(in the rows, 128 means zero)
The rows below come in pairs that one turn or mirror swaps. Which row does each named row swap with?
The rows were stretched afterwards, more along some directions than others.
j830: [153 130 141 163 116  99 142 142 150  89 107 152 147 124 112 158 108  98]
j319: [139 127 145 100 101  78  95 138 120 117 125 124 139 121 146 103 127 102]
j893: [139 136 143 129 149 139 115 134 150 130 133 155 117 115  97 117 124 134]
j243: [116 121 146 124 125 147 148 121 159 131  84 122 118 134 132 133 134 128]
j899: [124 120 120 135 142 116 117 133 116 137 149 122 102 123 101 106 135 153]
j322: [117 152 147 157  98 117 115 118 134  98 113 125 154 129 168 136 139 121]
j362: [131 126 156 128 131 156 148 107 150 113 101 123 122 119 131 126 130 124]
j44: [119 130 140 114 135 154 152 106 141 127 101 127 115 131 138 130 145 124]
j512: [129 119 135 154 142 157 109 135 150 126 112 163 126 130 105 117 121 138]
j839: [144 144 115 128 137 100 122 131  97  89 142 125 136 155 113 139 116 118]
j591: [124 126 180 159 111 126 111  90 142  85 101 139 149 107 131 123 149 108]
j765: [119 104  99 116 123 128 155 146  85 148 136  99 133 159 156 136 134 146]
j490: [131 126 140 112 134 150 145 107 145 124 103 117 130 122 136 124 145 106]
j749: [126 101  94 108 132 116 163 146  93 141 133  97 130 159 138 142 138 136]
j495: [148 112 148 142 139 148 117 128 149 117 121 167 124 122 105 119 117 123]
j244: [141 124 157 130 136 131  94 127 152 116 126 152 143  99  97 112 123 122]
j993: [139 122 147 144 140 148 121 140 157 122 122 169 113 131 100 123 120 132]
j634: [149 129 142 138 146 130 113 137 153 108 120 163 135 122  98 135 116 127]
j229: [142 151 111 124 139 105 127 132  90  97 144 115 136 148 131 136 108 124]
j513: [146 125 156 148 141 139 107 129 155 113 124 160 132 114 100 122 113 131]
j37: [155 128 156 162 111  99 125 143 157  90 115 163 145 114 108 143 104 105]
j846: [122 117 126 140 140 123 101 134 112 132 147 119 127 111 115  96 138 157]
j589: [119 126 150 127 132 162 147 114 146 123 103 129 118 135 134 128 143 128]
j866: [129 151 147 155 109 112 112 114 126  89 116 117 169 119 165 130 114 127]
j583: [121 122 198 171 105 114  86  90 152  88  95 148 151  89 131 113 150 111]
j892: [147 146 123 133 132  85 112 136  97  92 152 134 125 146 109 131 108 118]
j991: [124 129 133 105 141 151 154 116 129 133 114 120 125 140 134 138 146 122]
j755: [118 114 120 139 137 129 100 129 110 139 149 114 124 117 117  92 136 156]
j284: [127 131 142 108 134 145 131 107 145 119  98 122 138 114 139 120 153 109]
j930: [151 122 128 143 140 137 122 137 159 117 126 158 126 124  83 129 113 130]
j314: [148 135 140 129 119  73 106 117 157 102 121 151 124 115 110 120 128  89]
j582: [124 131 172 173 115 119 106  94 138  88 106 147 157 108 128 136 146 116]
j61: [124 104  90 109 127 118 161 150  98 148 136  92 128 157 140 137 127 138]
j926: [121 116 112 143 140 124 107 142 110 142 147 120 114 127 118 104 121 161]
j517: [134 130 141  99  98  78 110 133 101 117 129 115 135 132 160 113 128 100]
j739: [120 117 144 121 119 159 138 105 141 125  98 112 145 125 145 124 146 126]
j649: [139 126 141  92 112  75  95 131 116 125 130 129 123 120 141 102 130  99]
j922: [141 132 140 156 119  96 109 130 163 108 123 164 126 111 101 125 123  98]
j960: [120 104 102 113 120 113 157 144  98 139 131  94 133 153 143 140 136 136]
j605: [135 128 126 105 137 144 146 119 134 118 113 115 145 126 123 135 137 104]
j100: [122 126 105 137 144 130 108 135 105 141 159 120 126 119 117  97 139 152]
j856: [142 154 117 124 135  96 116 127 103  90 145 129 131 144 121 123 115 115]
j182: [139 130 141 155 117  84  92 123 159 111 121 145 120 120 118 111 129 109]
j358: [141 144 144 153 111  80 104 134 164 100 126 165 117 125 107 135 129 104]
j659: [119 110 109 107 125 108 162 140 104 146 134  94 123 154 139 146 136 144]
j238: [138 133 146 101 102  73 106 135 117 109 127 128 136 133 150 116 118 106]
j955: [146 136 156 154 108  88 131 132 164 100 105 149 142 103 115 146 119 100]
j331: [114 103  96 107 127 123 152 139  97 155 127  90 118 153 153 126 138 139]
j997: [112 139 168 165 100 123 119 107 144  98 103 119 158 112 159 135 127 127]
j41: [140 129 143 143 141 141 123 138 152 122 123 169 117 125 105 129 110 141]
j321: [123 139 133 160 107 114 122 121 128 106 110 105 154 137 172 131 124 127]
j840: [123 117 120 145 135 120 101 136 112 130 151 124 128 115 110 100 134 151]

j583 is swapped with j830
j765 is swapped with j899
j358 is swapped with j322
j839 is swapped with j319
j182 is swapped with j321

